128 stands for zero in the data rows.
Some points, one per row:
[ 80 119 145  99 127 131 123 134 132 115 166 140 164 145 134 133 160  98
 124 119 134 126 103 128]
[150 121 139  92 135 136 130 103 108 130  99 131 116 113 117 133 115 141
 123 116 123 129 114 139]
[138 154 106  97 177 165 150 135 110 148 100  85  99 124 158 137  92 138
 151 165 145 125 153  90]
[108 135 118 144 139 142 127 171 124 109 145  97 133 138 130 115 128 118
 124 127 127 122 145 111]
[134 141 152 131 121 134 150 156  84 146 145 125 116 111 111 131 131 158
 146 136 126 139 134 125]
[116  93 164 110 138 136 106 152 151 124 137 124 126 126 155 112 143  85
 144 161 129 112 140 149]
[127 125 131 124 111 124 134 117 127 137  91 127 107 121 122 162 135 126
 125 118 134 127 135 142]
[141 146 135 148 136 153 135 135  94 137  90  73  99 122 142 143 104 166
 133 140 125 135 139 119]
[125 147 148 117  93 163 167  76  83 139 115  54  80 130 107 116  66 120
 149 160 126 118 141 155]
[145  82 130 127 122 134  97 124 129 101 139 111 144 111 107 118 123 141
  87  98 133 119 119 121]
[143  93 114 122 136  82  97 120 156  91 151 176 196 145 113 120 158 149
  90  39 100 132  72 103]
[129 106 161 151 130 101 105 185 156 128 133 140 146 133 135  95 160 142
 127 128 105 130 118 128]
[138 100 114 153 121  91 133 126 161 111 164 151 140 149 103 119 131 101
 118 116 113 123 147 120]
[166 115 145  93 147 141 141 117  75 152  88 120  61 100 122 151 121 129
 140 152 126 138 141 130]
[112 108 111 166 104  73 109 156 184 130 124 203 156 134 118 131 189 103
 111  89 130 132 123 137]
[128  85 149 168  71  84  88 126 159  97 168 144 187 131 126 127 149 140
  84  84 126 135  88 136]
[125  97  98 190 109  82 111 159 185 120 132 144 143 133 112 116 157 106
 111  97 128 117 153 118]
[159 132  95 133 128 122 135 134 127 111 161 152 141 116  99 118 128 141
 133  87 129 122 150 124]
[108  91 109 131 151 109 123 131 154 100 167 179 146 128  92  84 151 101
  94 113 120 134  77 139]
[135  99  98 163 122  77 133 125 174  95 178 164 162 153  85 107 143 106
 108  96 111 128 127 113]
[119 109 156 114 109 122 107 163 130 102 152 122 163 134 141 122 150 149
 127 114 114 132 114 113]
[152 149 133  90 179 173 146 133 103 145 101 124  65 124 171 129  86 125
 148 230 133 151 142 158]
[121 126 144 161 113 100 118 110 142 119 179 168 163 133 122 123 138 115
 115 105 132 131  88 150]
[129 114 108 156 130  97 110 120 183 123 135 170 167 136 118 109 149 114
 122  91 132 119 123 126]
[136  75 147 132 126  79  97 152 143 115 164 131 154 143 137  94 135 115
 118 138 105 131 104 109]
[136 142 107 116 111 166 156 142 109 139  90  78  95  91 110  98  69 147
 149 165 163 110 157 138]
[123 138 146 117 129 138 125 112 121 103 163 149 118 142 133 128 135 109
 135 120 106 130 114 152]
[146 126 111 146 128 101 140 121 142 115 156 150 123 153 109 125 127 113
 134 113 106 137 148 118]
[149 103 142 139 106  84  97 133 153 105 179 174 172 152 128 113 161 118
 123 103 103 130 129 128]
[141 142 125  86 145 196 124 103  81 104 131 113 114 114 111 145 123 145
 109 136 133 118 164 131]
[120 122 135  89 146 106 139 149 148 157 155 186 145 134 154 120 140 101
 164 168 137 129 126 126]
[ 98 133 105 144 153 164 146 149 118 133 106 109  96 110  92 125 134 120
 127 119 141 130 149 128]
[129 126 112 100 169 159 164 121 116 148  83 108  50 107 124 123  87 105
 140 185 140 130 135 138]
[131 104 143 148 118 104 100 150 145 130 148 107 162 131 159 130 134 119
 121 131 145 119 130 108]
[115 161 140 115 139 169 162 109  60 162 133 131  65 128 132 176 106 123
 138 192 143 155 147 141]
[133 126 149 174 136 115 122 137 106 175 136 122 127 112 113 153 134 117
 130 153 165 120 147 107]
[150 155 133 138 125 112 152 145 132 130 110 117 116 142 149 134 112 161
 150 126 107 148 126 112]
[106 112 118 154 138 113 114 138 169 126  72 132 126 118 128 117 128 117
  95 149 136 121  84 150]
[119 148 135 154 115  94 164 150 149 141 153 171 134 126  99 135 166 157
 145 133 123 155 117 118]
[147 125 173 124 108 146 144 106 100 144 108  53  85 123 149 143  89 123
 158 157 131 122 148 128]
[153 121  97 115 157 140 160 132 123 131 121 118 101  95  96 126 105 154
 127 126 144 133 129  99]
[128  79 138 150  92  93 100 147 164 127 174 162 162 119 118 119 152  94
 121 120 144 110 146 137]
[117 140 145 108 125 138 131 148 120 106 141 121 131 148 139  94 128 151
 134 151  96 137 122 142]
[123 138 140 133 107 137 140 159 107 130 128  98 108 129 135 139 125 150
 145 157 128 131 159 125]
[157 173 126  96 120 148 162 140  86 157 116  93 107 117 149 147  92 169
 180 142 132 125 168  98]
[121 124  84 148 136 123 119 135 159  88 135 140 164 140 107 116 149 131
  96  63 116 132 122 117]
[128 135 162 120 120 138 146 137 106 149 135 106  93 134 149 132 128 126
 164 184 122 140 150 133]
[117 132 143 100 119 135 177 123  97 176  91 141  43  91  89 124 133 109
 184 163 128 133 158 166]
[114 172 124 120 145 172 127 117 115 122 119 119 134 127 145 132 106 137
 126 134 135 122 116 145]
[140 143 135  92 124 171 158 102  86 131 118  75 102 116 118 121  58 151
 131 172 147 126 118 118]
[116 150 159 139 123 150 143 120  87 169 106 114  88 123 139 159 112 127
 140 184 141 143 131 151]
[120 146 111 103 151 161 174 169 114 159  67 113  78  91  88  93 122 136
 162 162 140 115 174 138]
[104 214 103 100 162 214 169 108  65 120  97 110  77 138 103 128 115 142
 151 114 104 130 166 156]
[143  89 128 136 109  63  95 150 192 120 146 183 191 141 143 119 165 114
 127  88 117 119 116 114]
[130 133 121 141 116 124 132 168 147 113 192 175 169 116 120 102 127 142
 140 119 144 127 113 134]
[130 132 158  78 141 156 177  99  61 183 113  92  56  91 104 149  93 125
 166 190 152 133 143 118]
[129 120 147 120 124 132 129 118 108 137 131 112 107 127 139 127 128 138
 125 158 128 139 110 136]
[138 181 100 126 142 141 179  91 110 148  98 100  91 133 143 189  98 159
 140 160 148 159 124 101]
[ 80 145 127 188 127 117  91 135 153  98 189 156 166 180 131 151 212  68
 116  60 111 122 156 133]
[128 125 109 144 149  96 150 127 125 157  99 115  99 139 110 140 140 127
 136 110 106 147 139  93]
[151  47 111 143 133  63  91 143 196  98 165 188 171 122 122  95 149 115
  88 104 115 138  76 128]
[134 188 121  87 143 190 137 141  92 130  75  84 117 115 174 119  70 156
 162 141 134 113 142 146]
[123  99 138 159 113 102 101 104 134 136 153 147 133 144 133 148 132  78
 111 146 139 119 127 140]
[116 144 119 118 191 180 127 112 118 124  99  97 107 124 144 130 121 118
 125 136 133 125 120 135]
[ 96 150 142 128 121 151 134 113 104 144 126  96 123 136 128 149 124 114
 127 154 141 128 131 129]
[147 134 118 130 139 161 115  89 102 121 140 130  93 126 129 150 112  97
 120 149 138 117 169 141]
[129  65 143 126  90  67 130 146 163 142 139 190 125 108  83 107 180 103
 141 105 118 128 128 155]
[133  48 159 138 109  70  70 161 186  95 156 163 187 135 149 120 190 126
  95  97 109 133  97 121]
[129 180 119 134 131 168 140  72  70 166  82 102  98 124 129 184  91 127
 111 155 156 125 129 133]
[ 89 155 130 145 109 148 129 138 149 121 109 114 134 142 156 116 109 131
 119 147 136 134  96 147]
[112  86 146 137  86 111  76  94 123  92 181 156 176 148 108 140 158  93
  69 100 116 115 120 150]
[111 130 115 125 131 169 141 113 107 147  44  62  46 126 123 140 100 103
 136 166 135 117 184 147]
[156  86 151 153 102  68  96 157 146 118 208 183 203 122 115 106 171 147
 115  72 120 127  95 113]
[156 107 135 160 135  91 104 139 117 142 141 118 130 121 141 146 118 120
 122 129 135 124 134  94]
[118 158  89 132 162 135 139 151 144 144 136 163 155 109 114 102 136 139
 133 118 154 122 116 114]
[149 131 149 127 110 115 114 104 119 121 124 114 141 141 171 140  96 142
 119 133 122 139  97 127]
[147 141 153 163  85 108 125 120 125 112 170 138 145 127 118 137 122 151
 128 105 121 143 115 133]
[145  92 124 101 126 118 145 141 124 127 123 147 109  97  93 106 132 144
 130 131 122 135 131 133]
[119 114 140 140  92 100 136 159 138 135 144 132 158 116 111 127 147 163
 118 127 141 139  97 128]
[122 112 108 133 117 108  97 158 166  98 175 176 195 130 115  93 164 120
 110  89 126 114 125 138]
[121 145 118 157 148 102 124 118 146 125 162 159 160 166 138 128 152 124
 113 125 114 147 109 115]
[151  67 162 157  78  49 116 121 147 134 168 141 154 123 119 129 139 143
 122 103 121 143  81  94]
[113 122 124 142 117 111 154 127 125 156 131 134 135  95  88 117 131 147
 127 103 148 136  96 110]
[109 107 127 138 138 109  94 121 175 116 158 177 161 144 153 127 142  89
 104 123 134 128  89 132]
[115 156 128 140 140 144 132 146 115 143 134 132 157 112 117 118 127 158
 125 132 149 115 112 128]
[132 128 125 141 148 110 118 117 152 116 164 133 129 155 144 111 125  96
 130 128 117 130 125 113]
[119 134 128 121 133 169 142 126  83 139 124 113  97 112 109 138 114 152
 120 153 141 145 126 138]
[142  67 112 142 145  70 104 157 192  95 138 172 155 130 134 101 146 116
 100 104 109 131 100 119]
[148  78 155 118  98  53 100 153 167  89 148 172 174 145 138 116 175 169
 109  79  76 143  85 126]
[ 92 179 119 149 112 157 133 166 104 118 132 126 136 150 134 147 150 119
 130 133 132 128 160 146]
[146 171 124 111 156 177 148 123  65 151 108 125  74 102 121 163 121 150
 141 153 142 140 162 131]
[ 86 148 139 153 127 135 138 138 116 148 106 100  98 142 123 160 155 125
 126 163 124 133 136 124]
[151 131 133 142 103  86 137 149 146 126 131 152 146 133 139 134 133 155
 139 106 114 148 106 118]
[147  58 139 175 128  89  88 142 175 120 146 138 143 107 113 114 156 103
 107  88 131 112 125 120]
[136 159 128 133 116 178 140 135 121 116  98  76  82 129 160 121  79 123
 163 171 138 106 192 154]
[121 119 128 137 126 135 118 133 110 126 152 142 133 128 117 138 140 123
 104 132 133 138 129 145]
[165  91 132 175  97  90  69 114 156  79 155 161 188 143 127 124 144 152
  64  69 106 132 103 139]
[124 152 118 155 120 137 134 137 109 130 137 126 122 136 120 148 121 135
 120 143 143 129 143 130]
[106 117 152 175 143 108  63 168 177  96 169 162 188 158 166 132 186 132
  92  84 112 134  88 119]
[131  95 116 139 112  91 100 160 165 120 151 168 179 122 108 119 175 124
 117  73 124 121 135 113]
[143 206  92 150 142 150 177 117 108 167  84 111 101 122 133 125  69 159
 162 151 140 134 138 126]
[146 103 139 175 103  64  77 126 172 101 147 164 190 147 153 129 151 141
  93  73 107 133  77 124]
[117 132 137 105 119 134 132 139 128 134  97 105 113 134 145 116 118 121
 154 150 117 123 149 139]
[131  81 126 115 118  98  85 175 187  75 168 155 188 133 132  97 187 131
 117  51 106 120 124 107]
[ 89  98 130 174  97 134  61 128 146  69 166 132 171 146 120 113 159 103
  63  87 122 115 112 158]
[151 120 121 141 117  91 130 147 151 148 120 172 124 132 134 138 151 137
 142 127 118 145 141 128]
[137  74 136 116 141 121  86 117 127 114 139 108 161 119 124 139 161 121
 102  69 134 107 127 101]
[153 169 133 107 181 156 141  81  71 165  88 117  73 120 136 191 126 129
 142 131 132 138 146 106]
[108 133 147  75 153 164 133 114 104 143  99 106 106 116 157 140 120 105
 146 161 142 124 124 133]
[ 92 129 146 109 106 123 138  84 124 126 163 131 142 131  96 113 141  91
 138  97 119 124  99 145]
[116 156 123 142 167 155 147 139 103 141 125 122 105 120 124 153 134 139
 128 135 139 140 136 121]
[149 107 122 149 119  85  82 117 181 119 151 141 224 125 162 102 126 134
 107  80 144 106  72 105]
[118  86 100 158 139 132  96 173 156 108 114 114 135 124 123 121 158 111
  97 115 141 115 168 122]
[117 144 141 135 153 161 110 133 102 115 111  71 130 146 160 143 123 149
 101 152 129 124 123 116]
[141  75 153  80 147 109 100 130 139 112 122 132 137 143 156 122 149 116
 132 113  94 127 119 113]
[ 81 134 102 124 150 140 130 104 133 111 138 107 179 137  77  92 148 134
  99  83 123 126  87 120]
[111 106 119 117 122 115 117 144 176  91 124 166 151 137 122  90 150 108
 114 113 113 126 110 158]
[122 131 126 145  85 109 133 136 132 116 121  99 156 113  96 119 130 162
 119  75 133 121 110 120]
[131 120 138 123 127 155 138 137  94 134 119 111 105 111 110 133 106 142
 122 158 140 128 140 134]
[131  93 152 152  79 119  71 144 147  81 149 155 182 121 133 124 146 158
  81  84 124 117 101 164]
[145 123 157 122  86 150 130 135  86 125  97  70  86 122 128 137 110 137
 133 167 124 125 179 155]
[132 125 122 117 135 151 161  79 109 131  99  76  73 116 112 113  53 126
 122 164 132 133 105 134]
[ 93 177 106 137 143 153 181 134 129 157  98  99  92 123 117 116  95 121
 159 180 155 128 132 139]
[122  86 137 122 120 100  93 139 152 107 150 160 172 130 131 122 169 115
 105  99 117 122 109 127]
[118 159 128  96 135 153 157 111  91 181  88  96 109 107 139 155 107 118
 155 162 165 125 147 118]
[135 124 139 125 128 152 115 115 121 136  69 125 100 113 145 129  90 130
 110 173 140 126 105 161]
[129  59 161 106  92  73 101 162 163  88 140 141 157 151 116 109 184 123
 117  80  77 132 129 121]
[ 97 154 136 141 111 143 125 144 141 115 109 110 133 146 165 130 119 145
 120 145 122 136 102 146]
Here are 10 more points, each followed by its number:
[ 90 115 138 181  93 143  72 122 144  87 148 116 156 144 124 127 147 106
  81 100 127 114 115 160] 0
[114 111 126 134 103 109  94 171 164 103 110 168 180 134 134 125 182 145
 102  85 109 126 121 153] 1
[124 158 113 157 121 146 125 104 138  87 158 117 135 160 149 124  97 111
 123 111 122 123 130 141] 2
[143 113 120 137 141  85 121 134 143 130 161 141 167 139 133 147 153 126
 128  77 123 131 131  72] 3
[114  92 140 111 137 106 104 136 161 120 147 156 160 136 143 120 144 113
 115 122 126 117  98 126] 4
[112 103 121 154  96  82 118 157 188 125 104 162 145 134 119 116 165 135
 119 122 114 133 117 132] 5
[116  93 122 163 110  93  91 177 160  91 166 112 182 146 135 102 149 116
 104  95 124 114 129 108] 6
[133 100 138 109 131 110 107 123 132 127 105 133 135 127 135 136 149 135
 107 117 114 142 108 118] 7
[142 166 137 117 170 166 150 137  78 183  73 103  88  93 141 165  95 144
 150 167 161 127 145 115] 8
[112  83 141 116 132 108  76 148 153  90 179 151 180 151 150 121 168 108
  91 111 112 133 106 126] 9
Which three of these numbered points are nearest to each point below, ignoring the direction in which the first points spread most? Their numbers follow each, nearest first.
[126  91 137 186 130 103  99 142 172 102 159 101 162 129 129 105 125 134
  87 144 144 120  97 108] > 6 4 9
[119 120 138 133 105 158 104 126 112  96 139 122 139 121 122 128 121 156
  96 119 125 124 111 159] > 0 9 1
[160 126 124 133 146  93 122 112 141 133 158 153 161 145 136 151 137 115
 140  85 121 125 138  83] > 3 8 7
[157 152 146  81 141 138 163 118  88 134  76 109  65 129 136 144 112 180
 154 158  90 146 130 131] > 7 1 4
[123 133 110 155 126 113 125 153 168 118 131 124 163 132 129 102 129 139
 133  88 126 118 117 118] > 6 5 8
[110 170 104 130 124 127 184 102 119 195  52 118  66 113 115 143 112 124
 166 154 150 140 130 138] > 5 7 8
[122  86 150 124  95 102  65 155 160  90 177 145 186 149 155 125 169 117
 102 108 118 119 119 123] > 9 4 6
[112  96 113 181  95  36 121 135 195 154 122 182 166 119 111 127 175 120
 117  84 136 136  81 119] > 5 8 7
[118 146 134 122 124 113 166 130 123 156  98 124  75 140 116 135 129 120
 171 149 106 136 158 126] > 5 7 4
[110 116 130 137 122  96 113 114 171 122 146 170 168 138 126 108 145 107
 112 119 127 126  82 140] > 4 7 5
[130 125 128  94 143 142 133 128 111 143  86 119 108 111 134 143 136 142
 133 135 126 141 125 128] > 7 4 8
[ 80 107 145 100 142 157 116 162 119  87 176  95 150 146 119  96 151 118
 108 134 116 118 119 130] > 9 6 4
[119 128 148 117 105 169 117  83  76 119 141  91 107 132 105 147 110  91
 113 149 143 110 163 149] > 0 9 2
[149 127 113 123 157 110 129 116 136 143 144 140 141 140 130 148 138 117
 142  94 126 129 140  81] > 3 8 7
[120 186 144 149 122 140 152 105 112 182  58 108  72 137 162 167 101 115
 152 189 141 133 150 145] > 5 8 7
[119 118 118 106 126 136 130 180 140  95 126 132 128 128 135  99 150 156
 130 123 101 140 130 151] > 1 9 5
[113 119 146 116 144  83 134 145 160 153 167 182 151 147 159 125 150 104
 153 168 122 145  94 116] > 4 9 8
[126 113 142 120 111 154 109  92  79 118 132 115 125 122  99 151 121 119
  94 130 135 112 148 142] > 0 9 7
[117 150  93 153 138 125 145 127 144 149  93 170  95 121 107 155 147 111
 130 128 136 135 154 141] > 5 1 8
[146 120  99 145 134 121 102 157 138 127 128 149 150 112 128 130 126 147
 108 122 149 109 145 113] > 8 6 1
[152 145 114 107 106  76 129 136 144 119 172 169 179 173 150 127 143 139
 144 105  97 150 134  95] > 3 4 7
[104 100 111 184 117 105  78 155 193  86 151 155 202 138 137 118 166 132
  79  73 139 126  84 132] > 0 6 1
[ 91 152 134  88 143 184 133 163 104  98 121 100 118 130 146 127 137 139
 128 149 128 130 136 140] > 9 1 4
[134  90 127 108 127  92 110 111 142 107 118 137 124 156 134 146 161 114
 114  90  83 142 127 107] > 7 3 4
[110 156 105 133 190 148 148 139 144 152 106 114  98 135 153  99  85 108
 151 178 141 124 115 119] > 4 6 8
[130  94 137 113 127  96 107 125 152 119 123 161 151 123 134 131 168 132
 110 103 113 139  93 123] > 7 4 8
[108 128 148 111 141 129 167 119 101 173 157 126  99 107 102 121 118 127
 144 182 154 139  96 124] > 4 8 7
[129 143 130 121 134 124 142 127 131 147 134 131 142 135 138 121 108 123
 144 157 139 124 126 114] > 4 8 3
[142 146 112 152 128 103  99 117 177 134 121 171 208 123 145 120 147 138
 127  73 139  99 100 122] > 8 1 4
[ 97 108 110 127 136  92 135 132 175 142 142 158 158 130 112 101 144 103
 136 119 135 116 101 121] > 4 5 8
[113 121 130 114 111 143 152 124 122 118 128  78 118 134 103 107 121 135
 147 117 113 122 140 132] > 6 4 7
[132 168 121 121 156 143 164 101  94 166  88  76  78 140 135 153  99 124
 157 152 128 137 144  92] > 3 7 8
[146 133 127 118  93  63 109 141 153 105 203 180 211 176 166 140 162 138
 135  89 101 145 115  93] > 3 9 4
[119 176 112 145 132 150 152  99 132 104 143 113 116 160 144 118  94 111
 142 119 112 128 137 137] > 2 6 4
[141 138 126  98 137 158 105 122 101 140 153 130 115 132 165 149 116  88
 134 195 152 101 175 135] > 9 4 6
[128 105 162 174 108  89 112 146 130 163 149 132 153 122 116 137 146 127
 121 138 147 120 123 106] > 8 6 3
[148 144 133 120 113 112 169 146 129 138 114 123  84 124 128 118 119 135
 180 140 112 131 155 129] > 5 3 4
[125 148  79 116 162 158 152 166 146 108 144 127 118 121 112  78 116 120
 146 139 137 115 163 115] > 6 4 2
[111 103 127 148 122 124 105 135 128 109 173 147 147 139 122 128 151 110
  96 125 125 137 118 146] > 9 4 0
[141  89 127 119 144  97 130 120 141 151  60 127  94 116 135 146 116 118
 114 135 125 134 107 117] > 7 5 4
[107 136 110 125 131 183 168 129  99 138  87  65  54 109  98 119 102 121
 150 144 137 128 167 145] > 6 5 1
[ 84 165 117 149 124 159 179 102  83 161 116  48 100 116  86 126  95 133
 149 139 145 131 130 119] > 6 0 3
[126 118 137 118 171 153 122 142 112 126 169 141 123 120 129 140 147 130
 117 137 132 134 132 116] > 9 4 8
[136 127 105 135 158  94 101 145 170 102 162 162 182 155 150 129 161 129
 115  76 115 122 105  82] > 3 8 4
[ 92 163 115 165 148 144 110 116 139  98 172 143 135 170 120 150 174  73
 131  68 109 121 162 131] > 2 0 3
[132  62 111 133 125  70  87 142 186 101 180 199 197 145 111 104 172 106
  96 103 120 116 125 118] > 4 9 7
[145 134 122 123  93  57 103 141 164 113 179 195 214 179 169 144 175 140
 129  87  95 153 113  99] > 3 7 4
[144  80 134 127 108  91 101 135 127 113 202 155 191 112  96 122 169 119
 117  50 133 109 129 103] > 3 8 6
[135  98 133 115 120  95  87 126 148 122 114 161 165 129 135 124 161 123
 104 102 119 125  99 125] > 7 4 8
[112 129 118  91 146 156 147 123 148 118  85 119  95 134 135 102 107  99
 150 150 122 116 143 155] > 4 5 9
[124 152 143 112 132 160 142 118 105 109 143 124  92 140 140 131 119 108
 147 150 111 133 144 151] > 9 4 2
[103 128 145 125 127 144 140 112 109 127 135 104  97 149 132 142 129 100
 123 147 115 140 126 138] > 9 4 7
[137 154 102 143 143 111 160 103 137 136 144 131 119 131 140 176 117 147
 124 137 141 159 112  93] > 3 8 7
[129 181 117 101 124 174 140 139 108 129  80  98 132 116 156 113  86 155
 155 115 134 113 136 147] > 1 6 4
[112  87 134 152 136  90 103 151 165 115 161 116 161 148 145 104 142  89
 123 113 113 115 115 105] > 6 4 9
Now 10 new points, numbered from 0 again:
[150 132 154  91 171 160 127 133  90 149  85  87  79 115 167 117  99 152
 148 182 121 134 126 136] 0
[144 101 127 100 138 109 103 116 155 128 105 165 141 123 146 132 151 109
 126 124 122 121 127 136] 1
[147 159  92 171 111  86 124 161 181 130 161 204 196 121 128 106 151 147
 144  80 145 126 122 113] 2
[ 84 150 146 139 148 148 168 120  96 149  83  59  50 156 121 150 116 103
 147 161 104 141 146 125] 3
[114  83 149 124 123 122 104 157 172 117 137 150 133 129 135 115 168  91
 130 131 127 116 142 146] 4
[137  72 149 170 101  67  93 157 188 106 187 177 176 141 141 100 147 120
 104 132 123 128  88 140] 5
[116  89 160  82 113 121 145 152 116 117 111  80  99 130 112 118 143 139
 146 125  91 132 152 111] 6
[137 141  75 130 136 140 153  91 125 127  63 115  96 116 101 127  93 145
 114 104 130 135 129 128] 7
[130 174 129 137 108 143 161 126  94 184  74 105  90 105 130 160 119 125
 173 159 165 115 182 137] 8
[107 157 123 150 143 154 147 103 117 146 111 122  91 123 109 119 108 121
 129 169 140 127 122 148] 9
Which three of these numbered points are nearest to each point below, ignoring the direction in which the first points spread most? Their numbers follow each, nearest first.
[138  76 150 161 114  73 103 150 175 107 160 160 154 139 153 107 130 126
 102 147 114 135  86 133] > 5 0 9
[ 98 155 109 156 151 133 163 126 118 136 135 123 110 130 101 124 106 117
 125 136 143 141  98 130] > 9 5 3
[157 175  95 133 133 163 165  83 114 134  68  99  75 117 127 135  59 147
 138 138 137 131 146 145] > 7 9 1
[127 155  99 117 138 119 141 120 158 133 155 168 179 121 130 111 115 125
 148 114 154 119 113 115] > 2 9 1
[128 160  74 129 149 176 161 113 116 115  84  91  89 118 106 121  90 146
 124 113 132 131 149 131] > 7 9 1
[158  73 136  89  91  75 112 139 167  68 218 166 181 141 114  85 164 135
 129  59  83 133 105 119] > 6 0 1
[116 132  91 163 133 120 125 134 172 120 140 147 158 137 118  98 111 113
 118 118 142 102 124 131] > 9 5 2
[104 131 128 142 127 130 143 132 114 151  64  78  91 128 119 143 118 135
 117 155 124 131 129 120] > 3 9 7
[143  95 132 107 134  95  92 128 167 123 133 192 159 130 146 119 165 105
 128 108 115 125 125 137] > 1 4 0
[149 136  97 194 108  64 110 138 193 125 147 177 201 130 134  94 125 142
 113  76 135 124  90 118] > 2 9 7
[115 110 131 121 111 113 140 138 133 109 147 100 136 136 103 100 133 134
 132  99 104 127 121 124] > 6 3 9
[123 131  71 149 146 140 136 116 146 100 118 106 132 140 104 106 111 127
 110  90 128 120 130 115] > 7 9 3
[149 103 131 109 133  95 100 124 158 132 120 182 145 132 152 133 164 108
 128 115 118 125 125 132] > 1 4 0
[147 107 139 109 142 121 113 113 118 155 129 139 143 107 129 149 140 124
 125 133 154 121 126 107] > 1 0 8
[121 207  84  76 150 190 189  94  92 161 115 120 102 122 124 127  72 122
 173 173 164 112 157 130] > 2 9 1
[124  92 145 130  79  67 122 168 171 109 186 168 187 134 130  94 154 136
 135 114 117 140  92 130] > 5 9 4
[156  98 157 103 148 117  91 151 124 130 108 120 123 118 171 109 124 147
 126 152 114 126 115 133] > 0 1 5
[135 126 100 122 134 132 136 151 153 120 136 130 156 109 105 109 138 141
 147  76 137 105 144 110] > 2 7 8
[160 128  99 134  93  93 114 136 167 106 153 205 161 135 128 123 136 136
 118 110 125 135 140 138] > 2 1 8
[172 156 110 130 156 145 145 144 138 120 142 103 104 134 154 121 106 140
 172 133 123 125 178  92] > 2 0 5
[128 118 121 111  74 110 118 148 165  88 207 182 204 136 111  92 165 126
 146  64 121 118 139 135] > 2 8 4
[138  82 163 142 119  93  77 159 157 109 140 143 164 137 163 142 174 137
 103 116 108 139 107 115] > 0 1 5
[148  93 153 129  98  61 104 156 177  86 156 166 177 153 149 117 170 165
 116  79  79 138  78 128] > 0 6 5
[179 106 110 168 137 103 117 141 149 125 149 175 120  94 111 126 138 144
 131 101 142 137 134 114] > 2 8 9
[106 171 139 146 117 131 145 170 124 122  99  91 118 151 141 138 147 160
 149 112 106 139 134 120] > 3 8 6
[ 96 107 122 108 113 158 139 165 113 133  46  94  75  99 109 112 116 128
 114 167 137 126 141 171] > 4 9 6
[140  75 138 102 111 113 123 149 130 116 147 146 129 107  96 104 147 145
 123 111 117 130 120 130] > 6 0 4
[132 126 109 131 160 112 131  86 147 138  77  95 128 136 131 126 108 110
 130  90 121 116 107  96] > 7 1 9
[153 112  96 133 152 119  99 116 134 106 127 141 149 127 130 119 111 131
  97  76 125 117 115 113] > 7 1 9
[122 116 152 116  95 115 142 140 140 113 167 111 131 142 134 100 117 124
 149 154 117 135 123 135] > 5 4 6
[135 141 118 130 154 118 120 147 104 148 162 191 152 117 138 164 145 138
 125 121 144 138 115 106] > 2 1 9
[124 124 136 105 137 130 130 154 131 137 113 129 119 127 126 126 139 132
 137 154 125 116 152 136] > 4 1 0
[150  63 105 151 115  71 101 155 187  93 167 171 192 111 101 108 165 149
  92  57 127 126 100  94] > 7 9 1
[138 131 151 150 146 160 143 119 102 138 122  59  77 113 133 128  69 138
 120 212 150 133 127 118] > 5 9 0
[141  48 143 152 134  79  57 116 159 115 122 107 171 132 171 147 122 110
  70 101 135 119  68 103] > 0 1 5
[151 151 135 151 117 139 138 124  99 164 124 102 107 103 135 156 110 129
 153 139 165 128 158 102] > 8 5 9
[105 135 115 139 145 134 125 106 138 126 140 149 126 134 133 141 118 108
 105 139 138 131  96 131] > 9 5 1
[111 133 115 138 146 137 116 104 144 122 145 152 135 142 146 134 119  98
 113 140 139 124 104 134] > 9 1 5
[153 118  99 112 152 149 149 131 129 124 119 114 115  97  96 126 114 163
 121 128 143 129 139 101] > 7 9 1
[109  85 123 167 117 100  95 139 151  98 192 158 169 144 107 115 158 105
  79 100 124 129 108 137] > 9 5 4
[127 124 136 121 151 144 173 118  91 152 100  93  45 118 101 161 110 121
 150 154 124 141 156 111] > 3 6 9
[150 174 149 126 118 172 140 132  77 161  98 106  82 106 160 172 108 137
 162 154 151 130 175 143] > 8 1 4
[132 146 168  88 152 183 148  70  60 189  70  88  77  93 130 181 102 116
 145 172 164 119 146 125] > 1 8 4
[115 107 117 178 150  85  95 137 172 120 189 192 175 147 127 129 173  96
  93 114 135 134  94 107] > 9 5 1
[113 184 125 143 124 163 170 119  89 139 117 102  96 135 113 152 101 138
 135 160 138 135 153 143] > 9 8 5
[141 144 130 122 120 121 115 142 165 110 163 151 177 130 150 111 151 137
 152 106 123 111 134 126] > 2 1 8
[128  87 125 142  80 104 102 126 166 108 138 141 180 117  96 124 161 105
 116  46 136 101 144 133] > 8 7 4
[123 101 106 174  97  48 122 133 183 154 121 183 161 105 106 127 171 120
 119  77 140 133  95 120] > 8 9 7
[106 173  94 135 172 194 174 136  89 182  71  93  74  90  90 151 122 119
 155 134 170 114 193 127] > 8 9 4
[142 176 108 137 189 181 157 109  90 142 104 121  58 125 136 139  94 138
 140 173 127 142 151 134] > 9 1 5
[ 99 132 114 125 128 139 142 125 135 132 150 136 132 132 104 118 139 110
 129 149 136 133 133 136] > 9 4 5
[123  63 140 116 159  95 127 116 124 135 161 121 117 120  72 117 170 103
 111 102 115 134 114  95] > 6 3 9
[150  57 135 147 151  88  55 111 155 108 139 120 175 133 172 140 117 111
  75  98 132 120  72  99] > 0 1 5
[147 152 139 141 130 158 140 118  89 163 124  97  92 100 129 156 106 135
 148 154 162 127 159 111] > 8 5 9
[119 182 125 138 170 156 150 105 103 149 127 124  99 149 141 145 122 129
 142 167 125 147 145 129] > 9 5 1
